In the rows, zero is written as 128.
One turn sends every row of this set to another row. A few are shown first. Where does it send the rows asked after them?
J_196: [ 96 138 117 112  95 142 112  90 164 131 115 144 127  94 155 123 159 125
 111 120 129 140 129 137 136 137 114 131 155 144 134 154 136 142 109 121
 109 169  97 117 171 143 126 119 133 139  88]
J_138: [140 103 121 116 140 137 147 118 141 153 116 148 124 139 123 125 101 137
 120 110 118  95 126 102 159 139 115 139  93  97 174 156 119 119 140 128
 157 131 101 124 103 159 116 114 112 162 113]
J_306: [111 141 126 128 176 150 145 122 119 147 116 159 136 137 120 147 121 128
 125 135 116  75 132 126 150 125 136 110 123 119 183 107 118 119 135 123
 136 131  90 116 135 177 110 126 112 147 134]
J_455: [117 120 124 100 101 157 141 103 168 133 123 125 135 112 186 103 166  98
 161 145 135 123  96 127 108 153 136 139 137 145 141 137 125 118 107 128
 124 156  80 105 162 143 125 123 122 152 123]
J_44: [ 97 124 128 126  91 153 140 120 163 116 105 140 123 125 151 108 158 125
 154 120 130 143 108 121 115 155 171 127 117 120 137 152 146 126 128 144
 147 165 116 123 158 147 144 111 148 149 100]
J_529: [147 140 132 118 152 148 129 125 146 183 107 116 142 145 114 152 126 139
  88 127 119 103 136 135 132 136 120 128 101 124 153 130 128 125 136 109
 139 125 103  92 117 141 109 153 103 164 114]
J_832: [119 123 124 122  91 139 119 108 153 134 123 132 162 127 159 108 174  90
 137 156 122 137  94 145 113 169 157 149 129 147 160 146 145 131 136 128
 128 130 109 107 145 133 129 109 132 150 106]
J_88: [121 150 135 130 163 155 137 112 136 179 105 140 136 132 126 151 126 139
  98 148 149  77 132 134 142 135 137 103 109 108 165 123 129 118 141 111
 137 131 110 109 140 154 108 157 110 159 139]
J_238: [114 121 124 124  75 139 124  85 142 133 120 152 149  90 159 109 159  97
 115 168 138 129 120 134 130 168 149 117 145 137 158 167 137 131 136 110
 139 173 105 127 132 128 127 131 121 166 115]
J_600: [125 121 126  97  76 159 160  98 159 130 104 127 132 110 186 109 143 119
 165 145 130 107 104 112 116 164 158 131 130 135 148 140 138 113  94 114
 124 146 109 101 155 151 111 131 119 120 129]
J_91: [126 124 105 115 145 146 100 105 128 142 106 160 140 139 141 160  93 121
 109 113 124  69 128 118 159 114 111 119  97 119 169 148 124 110 114 121
 133 123  77 123 136 153 106 116 120 145 123]
J_32: [116 120 112 124 161 146 137 108 136 147 113 164 128 134 127 142 104 126
 110 109 127  77 111 114 174 136 130 139 113 110 186 139 136 118 135 127
 128 124 111 119 129 173 105  97 112 140 121]
J_498: [123 115 113 105  76 164 144 109 167 136 105 148 120 107 176 105 140 114
 151 126 132 136 103 115 114 156 173 139 141 148 141 151 143 113 105 126
 137 164  93  99 140 145 132 126 121 146 114]
J_484: [147 154 135 118 148 142 136 135 119 149 107 127 164 151 126 149 130 131
  88 123 131 104  97 155 110 151  97 109 107 114 147 157 135 132 135 134
 142 118 121 110 125 158 105 127 119 156 106]
J_167: [117 127 132 107  81 126 142 115 121 117 114 153 128  99 147 119 148 142
 133 146  91 132 144 128 106 149 147 103 149 125 141 133 132 152 130 115
 140 147 107 120 158 153 130 150 133 121  89]
J_113: [153 103 122  99 133 144 143 116 153 184 111 129 119 134 146 134 102 152
 101 117 126  87 127 114 141 136 110 133 104 124 161 141 132 127 139 120
 144 114 102  98 108 148 111 142  94 161 117]
J_252: [150 122 113  96 135 160 126 115 125 170 106 124 146 136 153 138 108 134
 116 116 128  69 132 112 145 130 107 109  92 130 160 165 109 102 117 127
 146 116  81 104 120 140  93 126 106 163 122]
J_886: [ 94 141 103 119  98 167 128 111 153 125  97 152 119 100 158 129 158 118
 124 113 136 140 105 130 122 143 158 129 148 143 145 149 152 124 104 120
 123 174 111 105 175 157 131 115 133 135 102]
J_827: [122 130 125 119  69 139 132  80 139 136 105 153 145  83 157 127 142 114
 114 159 133 120 127 123 125 176 166 120 136 107 150 169 149 121 119  94
 132 161 124 119 138 139 116 148 124 126 109]
J_155: [ 99 134 119 113  97 151 131 131 133 128 108 152 123 101 160 118 163 133
 130 130 116 140 125 140  98 151 171 101 157 139 138 138 143 142 137 137
 142 154 104 116 172 153 142 142 135 142  94]
J_663: [127 128 138 120  80 134 134 108 140 124 115 131 170 128 137 119 154 106
 141 143  91 138 112 131 109 175 170 142 130 134 153 143 150 126 118 115
 129 131 119 102 129 139 118 122 131 121  95]
J_96: [137 155 127 115 152 148 113  92 119 164 100 144 158 135 134 162 109 129
 100 146 142  71 138 118 133 125 120  95 100 121 168 149 130  93 125 115
 142 133  88 110 127 144 111 129 116 162 129]
J_938: [154 163 120 119 127 165 149 102 116 141  90 144 138 129 145 157 119 121
 111 150 165  89 123 129 132 133 104  90 102 121 170 141 131 110 132 113
 138 140 109 124 128 164 121 134 123 170 149]
J_604: [104 136 137 118 103 140 130 107 176 129 113 127 122 120 161 105 175 119
 145 136 141 137 119 129 121 141 130 131 113 109 127 151 122 140 128 144
 132 151 102 125 185 138 136 118 150 146 101]
J_5: [130 143 140 124 138 144 141 124 125 123 110 167 150 160 138 141  94 134
 126 139 123  90 112 143 132 126 109  95 118 153 162 104 149 135 128 139
 139 119 103 126 116 167 122 120 119 143 129]
J_726: [122 139 131 117 155 133 111 113 118 147 112 172 149 153 134 145 102 136
 114 145 121  73 132 124 131 116 123  92 103 123 168 126 131 122 133 136
 149 109  84 124 135 154 117 124 118 139 118]
J_768: [104 133 142 123  90 147 153 116 156 109 104 118 129 130 140 116 166 126
 157 128 112 130 120 120 117 148 144 122 100 101 130 147 128 134 109 126
 142 159 123 126 170 146 123 125 152 129 102]
J_395: [110 125 124 111  82 126 122 104 138 134 121 160 133  96 161 101 155 129
 125 152 117 137 140 142 124 148 140 104 163 155 152 141 134 158 146 133
 133 140  99 127 153 141 138 134 129 145  92]
J_919: [140 143 118 134 115 151 119 102 143 131 106 160 142 143 133 160  83 109
 111 109 147  98 123 128 177 129 118 133 107 135 155 147 130 118 115 121
 109 126 102 133 114 163 107 117 127 144 132]
J_723: [104 137 114 107  85 154 129  97 152 125  96 138 124  98 156 139 149 128
 114 118 121 121 118 130 132 144 129 128 143 131 139 145 151 138  91 103
 109 154 120 106 185 152 112 130 131 108  96]
J_747: [115 137 115 120  79 157 124 107 149 146 101 154 130  88 158 125 155 114
 110 140 141 143 119 132 111 163 179 119 145 125 134 168 140 120 124 112
 141 174 108 112 149 137 130 153 122 152 108]
J_700: [172 136 109  96 121 163 142 128 124 165 108 136 140 124 163 148 105 125
 112 106 144  97 120 132 130 144 105 122 123 129 146 158 100 114 125 128
 118 102  87 107 126 167  91 145 108 148 120]
J_641: [121 121 128 121  80 146 120 125 156 141 112 139 145 121 151 118 154 117
 126 127 110 153 108 143 101 171 185 140 137 143 138 152 154 130 133 132
 136 144 111 102 137 134 134 133 128 144  91]
J_501: [136 123 146 126 126 135 144 134 143 138 128 156 144 146 140 127  85 132
 123 114 132  94 117 134 145 146 118 110  98 100 128 169 107 137 138 151
 148 116  95 145 110 157 103 139 120 146 119]
J_494: [129 113 124 120 141 143 116 127 131 153 109 146 143 156 135 129 105 134
 116 117 119  73 123 120 153 124 112 112  74 109 154 164 117 125 127 145
 161 108  94 129 131 140 102 118 122 148 114]
J_632: [139 144 134 111 147 143 121 119 123 176 101 129 169 157 131 135 121 144
  99 136 121  80 121 129 122 135 115 103  93 132 161 150 130 111 133 137
 150  99 104  99 121 137 104 121 114 151 108]

J_96 turns into J_632
J_938 turns into J_484
Where do these go?
J_167 turns into J_827
J_113 turns into J_138
J_498 turns into J_44
J_395 turns into J_238

One turn sends every row of this set to another row. A few are shown first. Where does it send the rows asked after them?
J_157: [135 107 119 107 104  96 127 137 100 147 137 113 134 105 111  96 146 139
 114 143 103 134]
J_767: [144 109 148 133 132 102  89 149 147 175 115 114 128 111 121 116 147 146
 142 158 109 127]
J_654: [120 123 122 154 156 157 127 114 116 118 112 108 127 143 104 137 134 121
 131 111 144 134]
J_746: [144 108 152 131 126 133 115 145 147 158 121 138 126 143 141 161  98 147
 134 137 145 116]
J_83: [128 120 119 151 161 154 122 114 115 115 117 107 132 140 102 138 141 121
 127 110 148 130]
J_809: [148 117 156 120 143 132 143 130 130 137 121 154 112 155 139 169 138 151
 115 150 137 131]
J_881: [152 110 149 121 125 125 112 161 151 142 133 141 143 121 132 167 124 131
 116 137 151 128]
J_702: [119 107 133 143 160 159 128 123 138 122 118 108 142 145 105 137 142 106
 121 114 137 142]
J_376: [148 119 157 119 140 133 144 133 131 133 121 155 115 150 137 171 143 146
 111 150 137 136]
J_848: [152 105 143  98 131 118 142 115  92 160 153 109 133 139 136 123 139 138
 124 160  95 111]
J_123: [139 112 150  98 122 122 154 122  94 161 150 112 130 135 135 122 135 131
 124 162  88 125]
J_793: [144 103 113 106 113  92 117 132  97 148 140 110 134 112 113  94 147 147
 117 142 107 120]
J_763: [153 115 154 121 146 131 139 127 128 136 122 152 113 158 139 170 140 154
 116 150 140 125]
J_617: [142 111 149 134 130 104  90 148 147 177 114 114 126 114 122 116 144 147
 144 158 107 128]
J_385: [120 123 124 152 154 158 130 117 117 115 112 109 128 139 101 137 137 117
 129 112 144 140]
J_12: [124 102 129 146 167 159 121 115 134 127 118 105 139 156 109 135 136 116
 128 113 139 129]
J_221: [153 117 155 116 142 129 142 134 130 131 125 154 119 147 134 172 148 145
 109 150 140 135]
J_689: [125 120 118 153 159 156 123 113 115 118 115 108 129 144 104 136 136 122
 130 111 146 130]
J_725: [135 114 159 129 119 135 124 154 151 154 119 142 127 134 137 162 101 139
 127 138 142 130]
J_586: [141 112 151 132 128 103  91 152 148 174 115 115 130 109 120 117 149 143
 141 158 107 134]
J_425: [140 114 157 124 118 131 123 161 152 146 126 143 135 123 133 165 114 129
 120 138 145 137]
J_337: [157 115 152 117 146 127 136 132 130 131 127 153 119 150 136 172 149 149
 110 149 141 129]
J_159: [135 111 107 130 133 114 117  99  99 149 116 107 111 130 107  93 116 158
 143 132 121 117]
J_341: [140 111 151 134 128 105  92 149 148 176 112 114 125 113 121 115 143 146
 143 158 105 131]
J_229: [151 108 145  93 126 117 146 124  95 154 157 111 140 128 131 124 149 129
 116 161  96 122]
J_840: [157 113 151 119 148 129 136 129 129 134 125 152 118 155 139 169 146 152
 113 149 141 123]
J_847: [133 104 118 116 109 100 123 122  96 161 129 110 120 128 119  90 126 157
 130 142  99 116]
J_274: [139 113 152 133 128 105  93 151 149 177 114 116 128 110 121 115 146 143
 142 158 106 133]
J_380: [159 104 145 122 133 123 104 152 148 144 135 137 141 130 135 166 121 141
 121 136 155 113]
J_53: [124 110 125 111  99 101 134 136 101 153 130 115 125 110 113  94 136 141
 119 144  96 139]
J_476: [115 108 133 146 159 161 130 120 137 126 114 108 137 151 106 136 136 109
 126 115 135 141]
J_319: [144 100 112 111 115  95 115 124  95 155 137 109 127 123 116  93 138 155
 123 142 105 111]
J_932: [150 111 101 113 133 101 110 120 106 127 134 109 134  99  94 102 153 136
 118 132 132 132]
J_913: [115 127 120 123 112 118 140 123 108 138 113 115 116 103  97  97 126 131
 127 135 113 159]
J_177: [144 111 149 131 130 103  90 151 148 174 116 115 130 110 120 117 149 143
 140 158 109 130]
J_367: [116 122 118 129 119 120 134 107 104 148 108 113 106 121 104  92 110 147
 140 134 112 139]
J_621: [131 122 112 114 118 108 129 127 110 128 126 113 130  92  92 101 148 125
 116 133 123 155]
J_127: [127 121 120 150 158 153 123 117 115 113 118 108 134 137 100 139 144 116
 125 112 148 135]
J_518: [118 105 133 147 163 161 126 116 135 127 115 106 136 156 109 136 132 114
 129 113 136 134]
J_101: [142 110 149  94 122 120 153 124  95 156 153 113 135 128 132 124 143 126
 119 161  92 128]
J_906: [123 109 124 114 102 103 132 127  98 160 126 114 119 120 117  91 126 149
 127 144  95 129]
J_7: [123 123 123 151 155 155 128 119 117 113 116 110 132 135 100 138 142 114
 125 112 145 140]
J_76: [127 103 128 145 168 157 120 118 135 123 121 104 143 151 107 137 142 113
 124 113 141 130]
J_193: [155 103 146 128 135 128 105 145 146 153 128 135 133 140 140 162 109 148
 129 136 152 107]
J_892: [145 108 147  99 126 121 149 115  92 163 150 110 130 140 137 121 134 137
 125 160  91 116]
J_534: [155 104 142  94 131 116 143 119  94 156 158 110 139 132 133 123 147 134
 119 160  97 114]
J_108: [152 107  98 122 140 105 104 105 100 138 129 105 125 118 101  97 136 152
 131 130 131 113]
J_246: [126 105 130 142 164 157 123 123 137 121 121 105 144 145 105 139 145 108
 121 114 141 136]

J_767 turns into J_617
J_847 turns into J_906
Where do these go?
J_689 turns into J_654
J_193 turns into J_746
J_913 turns into J_621
J_76 turns into J_12
J_123 turns into J_101
J_376 turns into J_221

